(in the rows, 128 means zero)
The same turns and mirrors carry the whole set onto itself, and each row onto the other rows of its family. Which rows share a family with each named row? Give them in list order.
These 30 rows form 6 families of 5 rows each.
k849: [138 134 134 124 145 160 145  89 121 130 155 165]
k389: [109 144 138 126 146 141 151 132 114 115 160 138]
k550: [105 134 163 142 127 141 132 110 125 130 134 133]
k547: [121 141 145 131 149 148 157 107 127 137 168 168]
k324: [135 130 151 120 141 146 152  88 122 150 145 164]
k10: [125 126 167 114 134 145 142  97 118 147 122 143]
k395: [143 127 134 112 142 141 152  89 112 142 142 157]
k189: [102 144 157 134 146 147 150 129 126 125 160 148]
k401: [118 128 159 117 134 158 130 108 114 121 121 131]
k635: [137 125 148 115 136 160 136  85 116 134 128 150]
k573: [131 124 152 106 135 139 141 100 107 138 119 133]
k479: [157 134 139 121 150 137 151  95 115 134 149 152]
k278: [124 145 150 131 150 135 147 133 116 112 155 130]
k508: [140 144 136 131 155 136 153 115 118 121 169 149]
k344: [150 128 155 114 142 134 141 100 109 133 126 132]
k748: [106 138 152 129 141 159 135 125 119 109 145 134]
k658: [125 146 130 116 145 137 145 105 123 132 179 142]
k582: [129 130 147 138 131 141 140  81 127 145 143 158]
k407: [110 147 141 116 142 136 138 121 122 123 169 124]
k397: [118 140 142 148 137 143 143  96 131 135 163 161]
k152: [118 143 137 134 148 160 144 114 124 115 166 156]
k890: [110 134 154 116 138 139 142 126 108 120 129 122]
k49: [130 139 126 124 150 141 157 107 117 130 168 160]
k670: [134 131 148 100 133 136 133  92 115 144 139 125]
k605: [140 136 133 105 141 136 140  87 120 145 161 143]
k248: [131 136 160 119 141 134 138 123 112 119 129 118]
k645: [121 128 159 133 125 140 132  91 124 141 126 141]
k688: [104 135 171 122 137 145 141 123 119 132 131 132]
k629: [114 139 152 106 134 135 130 114 116 129 145 113]
k826: [103 142 151 150 134 141 139 114 129 125 156 145]

Which other rows belong to the same family as k395? k389, k573, k890, k49
Which other rows belong to the same family as k278? k479, k508, k344, k248
Which other rows belong to the same family as k658? k407, k670, k605, k629
Which other rows belong to the same family as k10? k547, k324, k189, k688

